One turn moves each row of this set onto another row. After a few examples, where does it send each row asked below?
q_250: [ -8   3  32  22   3  10  16  -3  -4  -3  -6 -36   0   4  -8 -18   7  -8
   9  -6  -1 -10 -22  -4  45  -2   5   2  -8   3  -5  -6   1  -4  -5]
q_208: [ -3  11  23 -24   1 -18  -2   7  29   5  -3 -23  31  -5 -17  -7 -29   0
  -8 -16   2 -18   8  -3 -19   0  -1   6   2  -6   3   5  15  -2 -13]
q_761: [  1  11  -3  17  -7   8 -12  -8 -14  -9 -14  23 -16   4  -6   8 -14 -10
  19  12  -8  -6  -6   7 -36  -3  10   4 -14  12  12   0  -1 -11 -13]
q_107: [ -6   1  12 -19 -15 -34   5   3  34  17 -19 -13  14 -18 -14   3 -22   1
   2  -6  10 -12  11   1  -9 -15  11   2  -5  -6   9  20  16  -7 -11]
q_878: [ -2  -5  35  31   0  -4  27  -3   4   4  -7 -30  -4  -2  -1 -14   9 -16
  13   0  -1 -10 -18  -4  45 -11  -1   2 -17   2   1  -5   2  -8   0]
q_327: [ -4  -9  20   5  -2  -2  -7   3   1 -19   8 -24  -2 -12  -2  -4   6  -6
   1  11   2 -11  60   2  18  -6  -1  -6 -13  10  11 -14   6  -8 -17]
q_900: [  7   7  -2  30  -7  -1  -5  -5  -5  -4  -8   9   0   9  -5   2 -22  -9
  31   5   6  -8  -7   9 -50  -9   3   8 -14   8  13  -2   6  -8  -7]
q_748: [ -4  -9   6  33   4   5  19  -5   1  -4  -3 -25  30   8  -3  -5 -37  -2
  -9  -6  18  -3 -22   7 -31 -10   0   4  -7   7   1 -12   3 -21   0]
q_814: [  3   9   4  20   4   0 -10   3  -3 -19   4  21  -5   9  -6   4 -16 -12
  19   4 -15 -12 -13   2 -44  -2 -11   4 -12   7   7  -9   2  -9 -12]
q_684: [ -4 -15  10   8  -6  -7 -11   1   6  -7   4 -38  10  -8  -3 -14  10   0
  17   1  16  -6  55  13  10 -12   1  -3  -8   8   3  -5   9  -4  -5]
q_59: [ -2  -6  20  15  16  15  10  -4  -7 -12   4   4  13  -2   3   6 -22 -18
 -31   8 -20  -7 -18  -4 -15   4 -12   6 -13   8  -1 -18 -12 -29  -5]
q_501: [  1   4  25 -32  -4 -27  -2  -3  24  19 -16   7   4 -24  -7   5  -9 -11
 -13  -1 -17 -10  16   2  -1 -13   2   3 -13  -2   6  18   4 -13  -4]
q_500: [  5  20  36 -32   4  -6  -1  -7  11   9 -10  -8  16 -11 -12  -5 -29  -7
 -25  -8 -14 -14  21   0 -11  -6   7   3 -11   4  14   3   7  -9  -8]
q_527: [-13 -16   7  -3  -2 -14 -15   4   9 -22  10 -19  -4 -12  -8  -8  17   5
   6  -2  -1  -1  46  11  21 -16  -3 -15  -8   8  -3  -6   8  -6  -6]
q_743: [-11  -1  30  28   1  -4  27   1   5 -10  -3 -31  -6   1  -9 -15   3  -7
  10  -5   2 -10 -24  -8  46 -11   3  -5 -11   2   0  -8   8  -5  -6]
q_85: [ -2 -12  21   8   6 -15  -5   5  11 -24  21 -30   9  -4  -5 -14   4   0
   5  -7   0  -8  50   7   7 -18 -16 -12 -13   9   4 -19  12  -4  -3]
q_607: [ -3   1  36  22   6   3  21  -9  -4   0  -6 -29  -4   2  -5 -20   9 -10
   8 -10  -4  -4 -20   2  45 -16   2  -3 -17   8  -2  -6   1  -6   8]
q_44: [-14 -15  -2  11  -5   5  10 -13  -9   0 -22  16 -11 -18   2  15  -9  -8
 -21  15  -6   7 -17   7   1 -12  14  -4 -17  10   0   6 -11 -33  -3]
q_462: [-17 -28 -15  22  -6 -10   4   0  14   9 -16  -7  16  -9   2   5  -4  -3
   7   1  11   5 -32  12 -13 -10  -2   5  -2  -1 -16  13  -4 -25   2]
q_78: [ -1   1 -10  17  -4  -7 -18  -2   0  -5  -7  22  -8   4  -5   2  -3  -8
  31   1 -10  -3 -17  13 -40  -8  -5   4 -11   7  -1   6   0  -9  -2]

q_743 turns into q_878
q_462 turns into q_44
q_78 turns into q_761
Where do these go?
q_208 turns into q_107
q_327 turns into q_85

